Each named move below is a turn or a mirror, shown by a few rows before and after it. Which moves, in which order, take the first row of each later pair to the second? The first pair is answered.
Tusap:
[ -2   6  12   3  -3 -26  -8  14  -8   4   0  -6  12  -2  -8  -4   4  -3
  -6   8  11   5  -1  -6   4 -17 -17 -19  -6 -16  18  -4  -1   7] |-> [ -5   2   8   3  -2 -25  -9  16  -8   5   2   1  11  -6  -7   2   5  -1
  -8   7  14   5   1  -3   6 -17 -19 -20  -6 -14  18 -10  -3   8]
[  7  -6 -27   2  -1  15   6  -7   5   9 -11  10  -8 -10  -3   2 -12  -7
  -3 -10  -8   2   6  12  -2   4   7  16 -13   9 -19  -3   3  -2] |-> [ 12   5 -14   1 -10  12  12 -11   7   3 -15  -8  -4  -1  -6  -9 -14 -13
  -2  -9 -11   3   3   5  -8   7  11  18 -14   6 -15  10   5  -5]
[-11 -16 -23  -2  18   5 -12   3   1   6   9  25  -1  -7  10  27  10  12
   1  -1   8  -3   3   0  10 -11  -9  -9   1  -3   0 -25 -11  11] |-> [  7  28  24  -6  -6  -6   7 -13   4 -12  -7 -29  12  18   0  -9   0 -11
   5   4  -3   2  -4 -21  -2  -4   4  -7  -4 -10   9  22  -1  -4]
[-18  -2   6 -14   0   7  -2 -10  11  -7   8  10  10  11  16  14  -8   0
  -9  -5   3   5  -2 -19  16  -2   9  -4   9 -26   3   0 -14  -2] |-> [-17   0   9 -15  -2   5  -2 -11  11  -7   8   6  10  14  17  12  -9  -2
  -8  -4   2   5  -4 -19  18  -2   9  -5   9 -24   3   2 -15  -2]
Tolun:
[ -5  -8  -5  -7  -3   0   0   1   7  -5   4  12   8   0   6   3   1  12
  -3  -5   9  15   8 -12  15  -5  10   1   4  -5  -1 -23   2  11] |-> [  1  -9  -5   6  -3  -8  -3  15   1  -4   0   9   1  -6  -7  -7   2  17
   2   0   1  11  13   2   2  -6   6  -4   3   8   2 -25  13   6]
[  8  14   6 -12  -8   4  -8  21  -8  -9  -9 -17   2  23   6 -15  10 -20
  -8  -8   0  -6   1 -22  -6  18  11  -3   4 -19  14  22  -7 -11] |-> [ -3  -6 -20 -19   1  20 -12  17  -2  -2   0  16  -2  15  19  11  12 -11
 -12 -16   7  -7   1 -22   9  18   8   1   6 -24   6   1 -18  -1]
[  0  -5   5  -1   4  -5  -4   9 -11  -5   9   7 -11  -5  -5   2  11  14
  -4  -1   0   0  -4   5  -4  -6  -5  -6   1  -6   5  -9  13   2] |-> [  3   4  17  -2  -1  -9   0   4 -10  -9   7  -6  -8   1  -7  -6  10  10
  -5  -1  -2   2  -5  -2  -4  -4  -2  -7   1  -7   8   1  14   0]
[  3 -16  -6  10  11  -2  -5  13  -5   6   3  11  -5 -10  -5  -2   6  14
  -1   5  -1  -9   5  15 -11  -5 -10  -2   2   8   0 -13   4   4] |-> [ 10   8  21   7   0 -11   3   4  -2  -3  -2 -16   4   4  -7 -21   5   3
   2   8  -5  -6   1   3 -14  -1  -3  -5   1   4   7  10   5  -3]
Tesap:
[ -1   5   9 -12   4   2  -1  -3   3  -9   7  -4  11   9  17  10   9   3
   4  -1   9   3 -11 -18  12  -9  -7 -12  10 -14   8   2 -11   3] |-> [  2   0  14   6   5  -9  -8  14  -8  -8   4  -7   5   1   4  -2  16  11
   8   5   3  -3  -5  -1  -5 -13 -16 -20  14   0  15  -2   1  -2]
[ -6   0   3  -9   3   4  -1  -6   4  -4   0  -1   4   8  14   7 -10   0
  -3   0  12   3  -2 -15  10  -1   2  -1   4 -18  -2   0 -13   4] |-> [ -4  -9   3   6   8  -8  -9  14  -7  -1   2   3  -2  -1   1  -2   1  13
   3  10  10  -3   5   0  -2  -9  -8 -10  10  -4   4 -10  -4   1]
[ 11  -6   1  17  -2   5   8  -3  10  10 -14  -4  -1  -5  -7  -3  -8  -1
   9  -8  11   4   8   8  -4   3  21   2  -9   8 -12   6   1 -17] |-> [  2 -11  -6   8   4  10   4  -9  12  10  -8   6   1  -4   7  12  -6   1
   4 -12  18   7   6   1   9   1  20   5  -7  -2 -12  -1 -12 -13]
Then:
Between the rows of a pair lie 2 to 3 moves.
[  3  -5  -6   8  14  -7  -6  14  -5   9   4  -4  -3  -4  -7  -3  -4   7
   6  12  -8  -2   5   8  -3 -12 -11  -9   2  12  -6  -5   4   4] |-> [  4  11   2  -9   5   2   5 -10   6   5   1 -17   6  10   4  -1 -14  -9
   1   4  -8   4  -4 -16   9  -7   2   0  -3  -5 -11  14  -5   4]  Tusap, Tesap
[ -4   1  45   0  -9 -16   6  17 -18  -7  -2 -29 -10  14  -7  -3  26 -15
  14   5   9 -10 -11 -23 -11  13  -1 -18  -1  -6  16   4   9 -14] |-> [-19 -21  25  -3   8  -9  -7  22 -18  -2  12   1 -13   7   7  23  35  -2
  11   2  23 -10 -13 -23   5   7 -10 -22   8 -12  15 -21  -5  -4]  Tesap, Tesap, Tolun
[ 14  -3  -8   1 -21   0  15 -14  10 -11 -12 -12 -14   0  -8 -10 -21 -11
   5  -6 -15   2  -9   9  -5  15  -1  14  -8   3  14   5  -4  -4] |-> [  2 -23 -24   3  -5   2  -1  -3   3  -5   0  19 -18 -11  -2   8 -10   7
   4  -5  -5   0  -6  15   0   6 -12   7   2   4  16 -19  -9   4]  Tolun, Tusap, Tesap
[  6  13  -9  -5   0   2  -8 -19  13   4   8  20  11   3  10  31  -4  -2
   6 -10   7 -14  -4  -3  21  -8 -13   6   0  10  -9   2  -5  -4] |-> [ 21  22  -8   7 -10  -3  -1  -9  11   4  -7   1   4   0  -7  11 -12  -9
  10  -6  -9 -14   0  13   2  -3  -9  12 -10  25 -12  12  12 -13]  Tolun, Tesap
[  7  19  19  -4 -15  -4   9 -10   4  -9  -6 -29   8  13  -2 -15  -7 -10
  -1   5  -1  -2  -3  -7  -7  -1   9   4   1  -4   5  22   1  -7] |-> [ -3   7  28   2  -3 -13  -7   5  -7 -10   8 -20   8  12   5  -8  12   6
   2  14  11  -4  -4  -9  -2 -11  -7 -12  16  -6  17   8  -5  -3]  Tesap, Tesap, Tolun
[  7  15  32  14  -6 -12   6   8   7 -13   7 -13  11  12  13 -20  20  -4
   3  15  -9   2 -17 -11  -8  -7  -2  10  -1 -15  14  14  -5  -9] |-> [  4  17  31   7  -5  -7   6   1   9 -12  10  -5  14  15  18 -11  20  -6
   1  12  -6   4 -19 -17   1  -7  -1  13   0 -20  12  12 -10  -5]  Tesap, Tolun, Tusap
[-6 -9 -7  3  4  3 -4  5  0  3  6  6 -2 -5 -5 11 -2  9  3  5  2 -3  3  8
  1 -1 -5 -1  3  2 -6 -9  0  5] |-> [ -3   8  12  -5  -4   2   4  -6   1  -4   1 -12   4   8  -3   1  -5  -1
   3   6   1   0  -2  -8   3   1   1   1   3  -9  -1   9  -3   2]  Tolun, Tolun
[-12   0  26   9   6 -19 -10  14 -12  -7   8  -9   1   9   4 -11  14  12
   9  12  11   1  -3  -8   0 -16 -19 -21  14  -7  17  -1   4  -1] |-> [-17  -8  11   6  13 -11 -14  14 -11  -2  13   8  -2   4   9   4  14  19
   5   7  15   1  -2  -7   8 -18 -20 -18  14  -9  13 -13  -2   4]  Tolun, Tusap, Tolun
[-11  -8   0  -4   2   5   1   3   5  -2  11  10   1   2  11  19  10   5
  -4  -5   9  -1  -3 -11  11  -4  -3  -3   8  -8   5 -12 -12  -3] |-> [-10 -11  -4  -3   2   8   2   5   4   1  10  13   0  -1  11  21   9   6
  -4  -4   9  -2  -2  -8  11  -4  -2  -1   6  -5   1 -15 -11  -2]  Tusap, Tolun
[ -7 -16 -22   9  25   2  12   0  10  12  14  11 -19  -8  -7  27  10  -7
  -9 -15  -5   1  -9  18  -8   4  -2   4  -5   3  -7  -4  12   0] |-> [  4   0  -9  12  15  -4  20  -3  11   7   2  -9 -16  -4 -19   8   3 -16
  -5 -12 -15   1  -7  20 -20  10   4   6 -11   8  -7  15  21  -8]  Tesap, Tusap
[  2  14   4  -5  -3 -10   0  -7  -7  -6   1  -8   3  10   7  -7  -8  -6
   3  -2   0   8   1  -4  -4   5   1   4  -6  -9   3   9  -2  -1] |-> [  0  -3 -17   2   4  -8  -9   5  -8   1   4  10  -5  -3   2   1  -4   5
   4  -1   0   3   8  13  -6   3  -5   2  -4   2  -2  -8   2   1]  Tolun, Tolun
[-17 -11 -21 -11   8  14  -7  -1   6   8   5  30   0 -10  -2  26   1   7
   4   2   1  -3 -20  -1  14 -13 -10  -7   4  -5  -5 -10 -11   6] |-> [-13  12  18 -15  -1   0  -3  -4   4  -8   4   0  12   9  -2   8   7   0
   6   9   4  -3 -26 -24  14 -15 -11 -14  11 -15  11  11 -12   1]  Tusap, Tesap, Tusap
[-7 -1  3  0 -4 -5 -5  4 -4 -4 -2  0  1  2  1  0  3  9 -2  3  2 -5  1 -3
 -1 -1 -5 -2  6  4  7  5 -1  1] |-> [-1  2 -1  2 -7 -4  0  2 -2 -1 -6 -3 -2 -2 -6 -6 -3  5  0  0 -2 -5  2  1
 -5  2  0  1  0  7  4  7  4 -1]  Tesap, Tusap, Tesap
[  5 -18 -13   6  20  10  -8   5  -3 -17   9   9   5  -8  -1  22 -12   4
   6   5 -15 -15  -3   4   0  -7  -2  -6  12   2   2 -10  -5  -8] |-> [ 14  -5  -9   1   7  17   4  -9   3 -18  -3  -5   5  -2  -3  16 -25  -9
   3   0 -24 -10  -6   0  -2   2  10   7   2   0  -6   6  -3 -11]  Tesap, Tusap, Tesap
[  9 -20 -10  14  11 -13 -20  18 -22  17   7  19  -4  -4  -5   4  14  23
   3   3   7  -1  14  20  -8 -13 -15 -17  20  19   2 -27   3   1] |-> [  6   5 -12 -21  -4  14   4 -32   5  11   2  10  10  22  20  22 -11  -7
  -9 -19   9  11  -2 -20  22   1   9   9   6 -13 -16  -5 -20   7]  Tesap, Tesap
[  9  11  -4  -1 -14   7  16 -21   7  -3  -9 -16   3   2   4 -11 -10 -19
  -2  -7  -6   4   2  -5  -7  12  14  15 -11  -1 -13  14  -2  -1] |-> [ 13   6  -7  11 -12   1  11  -7   2   0 -12 -15  -3  -7  -9 -18  -8 -14
   3  -2 -11   0   7  11 -20  10   7  11 -12  11 -12  10   8  -4]  Tolun, Tolun, Tolun
[-17  12   2  -6  13   6  -1 -12  20  11 -15 -18   9  12  -4  -6  -1 -15
   2 -18   2 -25  -4  -7 -13 -14  15   4 -24   3  -2  21   9  -4] |-> [-23   6  -6  -9  14  12  -2 -16  23  14 -13  -7   8  10   2   4  -2 -14
  -2 -24   5 -23  -6  -8  -7 -12  16   7 -23  -1  -4  14   3  -2]  Tolun, Tusap
[ -5  -8 -23   6  11   5 -21  23  -2  -7   9  -2  -8  -9 -11 -19 -17   6
  23   8  -4  -1   5  17  -4  -6  -5   0 -12  19  -5  -7 -23  -2] |-> [-10 -11 -24   3  12   5 -23  23  -2  -7  14   3  -7  -8  -7 -13 -14   8
  22   7   1   0   4  16   1  -7  -9  -1  -9  17  -4 -10 -26   0]  Tolun, Tusap
[  1  16  26  -1  -5 -11   7  -2   0 -17  -3 -16  13   8  -5 -15   4  -2
   1  12   0   3  -8  -9  -2  -1  -5  -6   8  -7  15  20  -1  -8] |-> [-15  -3   5 -10   9   1  -2  -3   1 -10  10  14  11   2  13  13  10   9
  -4   6  13   2  -8 -15  16  -6 -11  -6  14 -14  11  -3 -14   3]  Tesap, Tusap
[ -5  -4  -8  -8  -5  -8 -10   8   0  -4  14  14 -14  -2   9  -2  24   0
  -7  -4   3   7  -9 -11  18 -16   2   0  14  -3  20 -20 -20  -1] |-> [ -1   6   7  -6  -9 -16  -8  10  -3  -8  10  -1 -11   6   5 -16  25  -6
  -6  -1   2   5 -12 -17  15 -15   4  -2  15  -3  25  -8 -17  -7]  Tusap, Tesap
[ 12  31 -15 -27 -11  -8  16 -41  19  -3 -10   7  12  -3   2  -5 -17 -24
  -4  10  16   9   3 -26  -9  14  20  11  -8  -9 -25  46 -10   6] |-> [  5 -13 -42   7  14 -23 -11   7  -5  15  -1  44  -9 -38 -18   2   4   9
   6  22  18  -4  20  24 -28   1  -7  -6   2  23 -22   1   8   8]  Tusap, Tesap
